In the rows, 128 means zero.
A: rows in several groups, each row roughly a mix of its group's directions:
A (152 x 16):
[[108 116 125 148 166  96 166  89 115 149 150 118 154 160 100  88]
 [139 144 159 152 103 160 139  74 112 138 127 148 146 177 105  95]
 [ 85 195 128 161 122 146 142 123 127 135 108 177 110 112 138 143]
 [ 85 122 102 121 136  81 117 177 139 120 118 101 108  83 112 153]
 [176 102 148  81 113 112 115 112  86 131 151 132 159 146 131  89]
 [ 89 100  78 119 166 151 181 139 159 137 121 138 138 130 105 123]
 [106 139  79 103 143 135 124 170 163  90 120 124 106  94 137 167]
 [149 118 147 148 157 113 114  88  90 131 154 124 174 161 148  85]
 [132 166 144 116 116 138  90 134 143 122 105 132  96  91  92 189]
 [164 148 126  87 157 151 120  87 104 126 143 174 168 123 106 116]
 [ 73 134 135 129 109  89 123 153 127 144 101 113 100 108  73 153]
 [118 107  92 115 190  76 128 149 130 123 151 104 143  93 139 130]
 [117 147 138 137 109  86  65 141 103  79 131  90 128 133 139 129]
 [137 102 140 126  87 134 109 182 150 141 103 109  91  92 143 164]
 [ 63 162  86 135 140 163 150 136 144 101 106 160 124 141 126 134]
 [ 88 151  92 103 123 180 131 138 149  85 102 153 118 151 116 147]
 [ 95 128 123 140 150  75  71 152 110 101 125  88 137 108 120 140]
 [181 110 112 128 136 150 126 138 125 127 152 148 164  90 184  99]
 [144 181 170 145 129 139  96  70 110 121 127 138 130 155 101 141]
 [132 152 116 137  80 198 146 116 141 103 118 163 133 150 134 104]
 [147 101 110 126 133 109 101 148  98 104 152 120 176 112 171  80]
 [100 106 144 167  92 126 117 162 151 123 101  83  89 150 144 150]
 [101 110 100  56 135 143 129 167 137 116 102 143 110 131 118 164]
 [199 111 163 142 113 111  99 125 113 146 151 110 140  94 155 118]
 [161 153 152 152 132 134  89  78  97 109 147 131 171 144 118  98]
 [102 100  76 129 105 128 166 177 165 116 128 112 120  96 122 111]
 [109 111  90 106 148 172 176 126 137 121 128 161 143 169 154 103]
 [180 117 125 114  92 144  75 143 129  77 140 103 143 116 144 120]
 [147 148 128  99  86 185 167 113 137 138 119 180 117 138 120 121]
 [153 130 108 101 108 180 185 110 171 124 133 146 106 147 113 130]
 [ 68 146 131 123 107  93 159 113 100 132 123 135 122 172  93  98]
 [106 112 139 135 106 145 107 154 162 123  91  93  87 139  99 178]
 [136 114 138 131 166  87 114 126 155 134 134  72  98 121 104 178]
 [204 109 165 117 117 103 102 121 115 148 153 107 132 101 141 128]
 [112 108 123 164 171  96 173 123 118 175 146 134 146 119 155  97]
 [176 103 126 112  77 138 147 125 119 117 155 127 146 143 154  71]
 [106 136 130 103 138 131 145 146 157 153 101 135  78 110 102 192]
 [133  95 147 149 117  91  68 145 102 120 129  83 157 114 113 111]
 [139  67 128 113 116  89 133 180 128 156 131  98 119  97 150 123]
 [185 117 144 119 134  80 111 132 139 128 159  81 107  99 143 149]
 [159 107 145 134 155  88 126 104  95 136 164 110 156 153 166  90]
 [135 126 141 171 143  71 108 129  96 145 152 111 156  91 148  96]
 [145 151 139 150 133 152 114  79  98 110 144 150 173 162 136  85]
 [105 168 129 117 152 153  97 111 144  95 105 129 105 154 103 185]
 [ 79 154 129  91 123 142 131 119 117 105 103 147 104 194 120 146]
 [167 153 170 156  99 127 113  75 103 128 147 125 145 152 113  96]
 [103 115 129 141 153 144  78 123  86 110 115 141 187 151 133 100]
 [201 123 125 133 133 167  98 118 148  97 150 116 147 113 162 130]
 [189  96 112  96 113 147 126 131 164 117 143 104 132  96  86 135]
 [ 70 134 105 147 143  97 159 150 159 138 116 107  93 111  99 154]
 [109 113 107  94 143 129 204 133 140 172 127 161 111 129 123 126]
 [137 113  96 103 124 181 137 118 173  84 126 110 125 163  94 138]
 [ 81  90 103 119 142 110 150 187 144 153 107 122 109 100 138 147]
 [110 140 118 133 133 137 189 101 115 142 142 164 138 170 156  84]
 [180 111 144 119 129 120 165 101 110 160 162 143 144 141 165  87]
 [110 156 118 122 121 163 116 109 120  72 124 137 132 195 156 117]
 [124 143 118 125 122 181 114  97 130  76 123 134 146 192 124 114]
 [153  86 100 125 170 104 138 133 124 120 165 107 165 123 166  92]
 [130 107 107 161 149 175 157 143 166 165 116 149 139  79 122 136]
 [174 112 136 150 138 113  86 150 136 136 139 104 140  58 142 143]
 [ 91 136 144 185 148  83 112 117 135 134 124  80 116 130  93 143]
 [126 107 108 102 144  86 122 183 132 137 131 118 113  71 157 151]
 [126  95 137 133  80  98 155 163 137 172 121 111 105  87 101 121]
 [147 133 147 107 129 168 158  84 109 149 130 175 144 177 135 106]
 [130 101 142 135 169  54 123 131 103 155 151  97 137 119 147 119]
 [ 68 198 112 156 134 114 141 121 127 115 118 153 110 114 116 138]
 [ 93 107 104 101 127 108 141 186 114 127 119 141 117 123 193 123]
 [175  85 141 134  86 155 119 132 156 141 124  98 133 107  78 125]
 [111 135 146 153 167  75  82 140 102 148 124 116 140  82 126 148]
 [138 188 170 139 112 154  99 103 106 133 111 170 116 131 145 153]
 [154 106 142 109  82 143 181 136 127 181 128 161 117 113 132 106]
 [181  93 126 149 139 115 119 141 143 150 150 104 148  61 129 121]
 [148 134 123 122 141 174 122  91 105 110 139 164 179 160 139  89]
 [135 106 143 138 142 111  54 133  94 115 125 106 175 112 110 117]
 [ 96 137 131 128 138 158 174 120 154 169 100 156  97 137  94 162]
 [113 132 122  96 135 194 148 114 144 136  98 170 123 159  98 153]
 [167 136 109 116 100 188 117 148 146 112 123 164 139  81 149 131]
 [131 169 161  91 118 102 118  83  93 129 133 143 120 158  81 131]
 [147 122 135 130 136 118 170  98  97 163 155 159 160 138 145  72]
 [124  99 127 120  98 187 128 114 131 112 109 131 152 185  97 102]
 [138 150 155 144 129 129  59  95  97  91 128 114 157 156 114 122]
 [ 93 139 120 138 138  98 139 148 162 136 114 100  81 103  95 178]
 [150 154 158 134  79 104 105 112 101  94 145 108 116 166 162 105]
 [143 112 142 108  51 151 107 166 141 115 104 115  98 123 122 142]
 [117 149 138 126  71 180 106 126 141  98  95 134 110 154  93 144]
 [113 131 155  75 128 141 105 126 115 122  97 136  98 183 123 174]
 [147 149 135 145 168 122  97  98  93 109 151 140 167 143 178 105]
 [161 171 160 155 124 137 100  66 117 110 143 124 142 152  99 122]
 [145 141 135 111 160 156  72 112 106  87 127 139 152 161 168 140]
 [111  92  99  87 130 124 133 187 156 127 110 114 100 101 131 164]
 [117 114  78  95 167 141 125 159 166  88 126 112 116 122 144 164]
 [124 146 146 137 151 151 138  66 112 129 131 144 148 194 107 111]
 [121 116 147 128  91 141 179 133 152 181 107 138  86 126  97 144]
 [115 171 144 169 103 123  97 148 145 121 108 118  90  88 130 171]
 [139 154 116 116  63 164 129 114 136  75 131 131 126 157 107 101]
 [129 165 125 110 134  90  91 145 127  83 137 105  95 119 166 167]
 [112 105 134 102 156  72 135 109 121 136 139  87 122 160  74 133]
 [153 149 127 111 126 196 150  88 138 117 129 166 132 171 137 126]
 [133 130 115 149 102 152 144 138 109 123 138 164 158 123 189  73]
 [ 85 103 102 100 141 149 126 169 159 121  92 120 104 130 107 174]
 [119  90 106 125 196  84 143 145 130 155 144 111 142  98 140 132]
 [164 119 153 146 133  63 119 119 101 148 163  99 140 106 147 102]
 [137  82 115 140 169 114 173 127 124 167 151 130 156 129 160  90]
 [104 109  99 116 102 192 121 146 155  88  99 126 133 159 105 129]
 [ 92 149 101 143 135 141  82 162 148  88 103 119 123  92 118 165]
 [ 96 135 126 120 167 129  89 101 117  90 119 108 145 183  93 142]
 [ 94 126 144 134 106 100 124 125 141 115 114  77  89 173  85 150]
 [154 168 122 159 174 152 119  73 136  97 154 132 151 146 141 125]
 [ 96 140 127 113  88 155 122 146 153 117  90 127  93 132  76 166]
 [ 94 102  95 111 172 131  96 169 145 112 106 113 135 101 112 167]
 [131  81 137  98 158 112 129 152  94 183 122 156 155 101 144 120]
 [160  93 123 140 122 130 113 174 163 132 127  94 108  82 160 157]
 [ 81 156 155 152 129 118 119 103 129 123 105 109  98 182  94 156]
 [141  69 106  92 139 143 122 168 165 115 119  92 111 131 136 161]
 [115 133 156 141 156 118 101 129 149 144 103 101  90 126 105 198]
 [ 63 153 113 142 109  97 117 131 123  87 118 101 120 153  87 120]
 [129  76 148 127  94 102 162 143 129 183 123 108 116 124  90 111]
 [ 86 169 111 117 167 116 183 108 124 148 131 172 114 138 133 133]
 [171 161 153 116 113 133  73  94 103  85 143 123 142 150 131 125]
 [ 87 146 104 100 177 134 110 106 119  86 122 132 145 174 101 139]
 [111 103 130 120 105 139 165 146 169 157 104 111  84 131  83 160]
 [113 160 133 138 116 111  59 150 123  85 113 105 116 103 124 163]
 [ 88 144 109 144  64 157 147 138 141  92 112 129 116 161 117 100]
 [137 147 153 166 114  89  67 142 117 118 128  96 124  84 128 145]
 [145 106 132 115 187 114 129  97  92 148 150 142 177 144 139  98]
 [ 90 142 122 144 200 103  99 107 119 104 129 107 139 160 129 149]
 [184 145 158  79 110 141  97 120 103 141 128 165 131  96 125 146]
 [150 134 166 141  68 141 153 102 110 167 127 153 131 135 102  92]
 [121  82  87 140 153 102 130 170 136 123 144 102 157  85 147 103]
 [130 135 126 118 124 159  62 160 139  90 101 121 121 107 137 176]
 [148 105 117 123 168  63 140 130 143 134 163  78 119 105 122 137]
 [134 128 139 134 106 138 197  97 127 177 137 159 127 140 106  93]
 [147 147 135 128  51 152 100 154 139 108 112 130 110  89 111 136]
 [124 146 180 133 120  90  74 126 100 146 110 113 109 118 104 166]
 [178 134 151 149 103 116  97  94 104 107 158 105 160 136 126  85]
 [152 130 149 122 147  49 117 117  95 139 164 102 130 116 146 116]
 [ 89  86 121 113 188 131 136 130 112 167 108 147 160 141 102 130]
 [166  82 132 154 147 116  97 155 138 148 135  96 148  73 141 134]
 [125 134 138  99 105 123 179 145 145 172 116 150  72 115 134 160]
 [163 115 128 100 104 185 148  94 132 118 133 148 147 175 110 100]
 [ 99 128 146 162 122 168 130  92 131 136 103 130 140 180  75 121]
 [116 186 165 177 132 112 129  78 123 138 129 127 107 151 110 141]
 [139 111 118 151 151 115  71 166 134 111 127  99 144  73 151 148]
 [ 75 143 107 100 154 136 129 143 150 114  99 131  95 140 101 183]
 [138 110 111 147 171 101 169 123 119 158 160 137 155 111 170  90]
 [145  83 112 126 181  97 118 132 116 121 157  98 163 135 165 104]
 [143 112 157 142  94 122 181 132 130 198 126 147 106 109 133 116]
 [145  63 130  90 130 114 129 140  94 148 137 126 167 144 135  85]
 [111 171 177 147 142 103 116  94  83 155 122 154 123 156 147 134]
 [104 115 127 135 120  61  96 166 102 130 130 100 137  82 117 117]
 [145 110 146 156 143  76  80 148 114 134 139  86 138  86 143 134]
 [144 117 158 107  65 120 137 138  91 168 121 159 135 110 114  93]]
the four rows of each list that fit no group, in list order (the others fit one group, some only roughly):
  * k709: [115 160 152 180 156 127  90  80 108 120 127 122 158 147  97 123]
  * k581: [154 117 110  95 114 115  84 175 133  98 131 111 127  72 141 147]
  * k292: [121 102 152 118 115 133 166 109 119 189 114 147 132 139  68 114]
  * k156: [182 149 140 112 161 128 117  94  98 138 158 163 160 109 157 115]
  * k343: [121  94 106  99 112 168 181 146 172 146 110 134 102 136 103 143]
  * k252: [ 99 147 115  91 125 122 112 156 151 104 104 117  84 119 103 187]
  * k701: [ 78 132 108 123 113 157 104 173 148 108  85 134 109 111 111 166]
  * k554: [ 70 154 118 156 179 151 113 105 127 111 106 140 142 165 113 145]
  * k721: [163 188 144 150 137 149 112  80 113 107 148 156 142 136 159 121]
  * k984: [ 92 107 115 122  99 162 174 134 130 127 113 144 124 189 144  96]
  * k935: [130 163 144 150 133 107  75 104  89  85 142 118 153 152 155 109]

k581 k292 k252 k701
  * k716: [154 110 128  92 142  99 120 161 134 159 130 126 115  59 121 163]
  * k564: [130 138  99 153 164 139 124 107 113  96 154 140 180 137 163  82]
  * k322: [ 95 166 114 105 159 127  78 121  99  76 121 143 147 150 133 140]
  * k91: [ 93 117  89 128 177 135  94 147 113  89 125 133 172 133 160 116]
  * k76: [154 100 130 125  73 173 167 113 150 137 127 128 129 155  95  96]
  * k655: [152 125 126 102 103 207 125 128 142 108 109 158 126 160 151 137]
  * k841: [103 192 131 108 152 124 144  86 120 111 129 154 104 169 120 151]
  * k582: [128  93  95 105 118 158 200 147 160 152 128 147 118 128 134 112]
  * k169: [140 119 123 127  89 166 178 131 152 168 118 160 123  96  89 116]
  * k697: [128 156 178 134 130 109 130  80  84 169 128 157 135 151 105 117]
  * k142: [ 60 133 111 117 175 119 127 135 132 111 105 121 110 172 126 162]
  * k271: [171 149 182 136 100  84 104  99 103 148 145 110 116 117 109 129]
  * k976: [154 101 139 100 102  86 158 162 126 171 139 125 100  87 148 128]
  * k580: [164 128 177 119  91 106 102 100  92 121 142 109 127 176 138 108]

k841 k169 k697 k142
  * k914: [192 129 146 149 123 104 125 119 114 145 164 127 143  86 171 103]
  * k768: [112 150 147  99 133 142 160 114 129 143 112 155  83 182 157 162]
  * k657: [155 120 147 159 144 122 178  97 120 179 153 145 138 136 160  95]
  * k666: [140 153 148 165 152  93 116 111  89 143 151 144 152 110 181 102]
  * k791: [158 116 133 112  62 174 154 142 127 143 122 165 128 121 149  99]
  * k379: [124 112  99 116 134 158  77 168 153  84 108 109 134 101 120 161]
  * k52: [122  99  95 142 180 128 193 118 160 159 146 126 136 124 126 116]
  * k136: [172  95  95 104 143 147 135 158 152 111 148 124 134 104 187 127]
  * k744: [101 147 134 147 153 100  87 102 115  83 133  87 134 176 114 132]
  * k896: [114  97 108 115 176  85  98 170 124 116 132  98 132 106 163 148]
  * k501: [142 137 150 174 148  97  75 108 118 126 137  93 152  97  93 132]
  * k117: [145 193 151 127 109 156 115  79 106 110 131 169 134 148 122 123]
  * k668: [115 174 152 160 175 100 132  76 100 146 142 146 137 147 135 125]

k768 k791 k52 k744
  * k633: [161 105 124  76  83 144 152 154 161 135 122 122  88 114 112 152]
  * k389: [164  86 166 114  95 112 163 133 119 188 132 126 109 133 142 116]
  * k827: [ 82 137 108 156 142 126 100 158 159 104 104  98 108 105 104 171]
  * k206: [173 121 169 114 107 100 143 125 110 191 137 144 116  88 125 130]
  * k483: [ 78 127 123 143 186  79 105 148 122 131 118 102 118 120 135 163]
  * k245: [113  97  82  91 136 116 110 173 152  84 127  91 125 113 118 143]
  * k338: [ 94 119 105 148 190  79 166 135 139 149 145 111 120 119 148 133]
  * k376: [131 139 135 132  83 124  57 145 116  81 118 102 138 110 103 129]
  * k256: [ 97 131  93 107 114 133 119 166 166  91 108 106  98 109  96 165]
  * k681: [ 77 161 138 109 117 131 128 139 130 139  89 151  88 130  94 176]
  * k817: [173 104 137 141 115  94 100 154 124 143 146 102 139  60 137 122]
  * k309: [122 136 149 155  82 157 113  97 104 114 120 136 157 172 101  84]
  * k121: [ 76 127  90 128 177 167 151 134 159 127 103 147 127 138 111 156]

k389 k827 k817 k309
  * k559: [148 104 115 159 160  89 112 142 118 127 158 102 162  89 166 101]
  * k667: [ 92 152 103 128 151 168  87 138 146  87  99 136 133 121 102 168]
  * k360: [141 103 116 122 158  86 130 157 111 160 146 134 151  63 151 115]
  * k723: [170 114 146 137  91 116 165 112 109 161 156 138 142 127 147  71]
  * k235: [ 86 175 113 124 161 128  90 127 134  84 111 126 113 136 119 176]
  * k617: [147  81 138  91 177  80 126 119 109 156 146 102 145 136 107 128]
  * k561: [115 114 118 129  87 151 100 181 151 121  94 122 113  81 109 156]
  * k703: [152 117 137 124 105 123 147 161 163 162 121 118  80  79 132 169]
  * k432: [105 181 153 126 151 116 128  89 108 118 126 143 104 185 148 150]
  * k409: [118 122 131 100  88 146 194 136 141 159 116 154  87 156 137 127]

k667 k561 k703 k432
  * k171: [136  99 123 136 110  84 177 158 148 166 144 103  99  92 138 119]
  * k686: [135 150 133 136 133 161 181  74 131 144 140 162 133 172 120 103]
  * k897: [106 147 164 113 100 139 105 144 123 150  84 146  86 127 111 182]
  * k586: [114 142 151 172 184  99  97  99 102 127 137 112 146 158 157 129]
  * k599: [135 135 131  99 111 170 155 124 142 167 106 174 118 100  80 149]
  * k906: [104 120 103 105 115 169 164 156 172 136  99 143  93 120 107 163]
  * k837: [163 104 145 122  88  78 152 153 131 158 148 100  98  97 144 119]
  * k357: [ 87 169 154 165  92 102 129 124 131 120 113 106  79 158 124 146]
  * k195: [101  99 132 111 143  56 136 164 110 147 133 100 105 130 161 133]
  * k509: [114 107 135 125  99 101  96 183 137 131 105  95  97  90 122 163]
  * k688: [ 87 178 149 138 122 128 118 111 134 127 100 133  90 145  86 174]
  * k818: [160  81 125 136 130 115 158 154 140 180 141 126 135  71 138 114]

k599 k906 k195 k818
  * k547: [ 80 123 124 138  89 139 130 142 153 109  96  99  98 160  79 143]
  * k733: [142 143 147 169 103 127 126  88 104 110 150 120 153 170 140  73]
  * k401: [155 105 117  96  91 135 101 185 135 114 121 124 119  80 158 140]
  * k89: [119  96  94 100  86 160 149 172 130 130 115 158 147  99 127  95]
  * k272: [115 145 108 132 134 192 171 122 169 128 111 161 105 147 143 151]
  * k13: [112 153 125  86 158  69  99 147  88 123 134 143 128  95 146 145]
  * k231: [162 151 156 132 131 112  53 127 103 114 131 123 143  87 131 149]
  * k411: [136 128 136 109 176 122 177  78 124 154 147 142 126 180 130 124]
  * k120: [123 120 111 118  91 141 120 168 172 107 109 100  90 100 100 166]
  * k377: [187 128 148 135  63 157 126 105 127 116 144 126 140 137 122  90]
  * k616: [ 89 150 111 118 170 144 138 141 153 141 101 153 101 107 115 187]

k272 k13 k231 k411
  * k911: [139 100 132 118 123  95 192 137 146 186 140 121  97 106 117 129]
  * k566: [175 107 135 125 109 123 149 157 139 172 138 138 116  65 158 130]
  * k249: [113 113 127  92  98 149 177 150 155 154 104 141  78 144 120 155]
  * k645: [120 114 145 189 124  94  97 125 131 135 129  75 140 108  86 120]
  * k70: [156 171 156 141  93 134  91  82 109  96 139 124 142 147  95 111]
  * k854: [144  71 107 109 130 118 136 184 145 150 128 114 127  76 146 134]
  * k819: [ 95  86  71 117 153 143 160 173 157 122 122 126 136 114 144 123]
  * k219: [150  94 147 168 155  88 136 117 109 165 155 105 153 125 157  94]
  * k879: [ 77 142 132 148 104 145 151 113 144 138  99 130 111 154  60 134]
  * k995: [ 85 146 115 113 168 117 139 155 142 147 105 148  94 101 134 184]
  * k257: [175 137 169 132 105 146 119  74 107 127 143 130 143 176 122 103]

k911 k566 k70 k257
  * k773: [ 96 115 101 144 175 110 121 129 163 101 128  75 119 140  95 156]
  * k187: [133 157 118 141 187 163 127  85 118 126 137 171 169 133 137 120]
  * k904: [131 109 148 109 142 140 132  85  96 135 131 138 158 200 113  98]
  * k317: [126 138 107 131 138 191 160  91 139 113 130 162 154 170 123 101]
  * k454: [121 119 125 125 197  82 142 129 113 174 141 140 140  90 137 138]
  * k944: [113  93 111 125 100 147 185 170 161 159 112 134  97 119 147 130]
  * k49: [139 144 151 145 163  97 121  72  97 145 151 128 163 138  91 103]
  * k461: [104 114 107 113  84 157  87 176 139  85  97 116 127 119 113 138]
  * k107: [172 128 164 134  95  88  97 148 118 147 136 107 108  77 144 143]
  * k63: [ 81 142 109 118 161 142  91 144 139  84 101 118 114 154 134 174]
  * k116: [144 118  96  90 110 173 100 155 160  72 118 115 122 125 125 152]

k944 k49 k461 k107
  * k62: [ 69 158 105 147 158 147  94 120 115  86 110 140 157 150 113 127]
  * k56: [126  98 127 101 172 118  92 112  99 101 135 108 166 180 127 115]
  * k397: [156 129 132 132 123 152  60 140 150  88 117  97 127 106 113 168]
  * k358: [173 151 176 139 116  96 112  96  95 165 146 138 137  96 111 119]
  * k722: [134 135  89 137 190  97 167 108 139 124 171 123 147 111 143 107]
  * k539: [ 63 144 119 128 141 114 155 127 148 123 108 115  87 168 101 159]
  * k368: [ 82 168 132 134 158 151 105 104 124  98 105 140 119 181 126 159]
  * k250: [159 128 162 111 119 121 159  85  93 169 146 158 141 157 128  92]
  * k350: [136  89 117 101 129 140  74 149  97  94 125 123 179 137 141 101]
  * k98: [104  80 102 135 120 136 132 175 173 120 108  83 107 120 111 151]

k62 k397 k539 k250
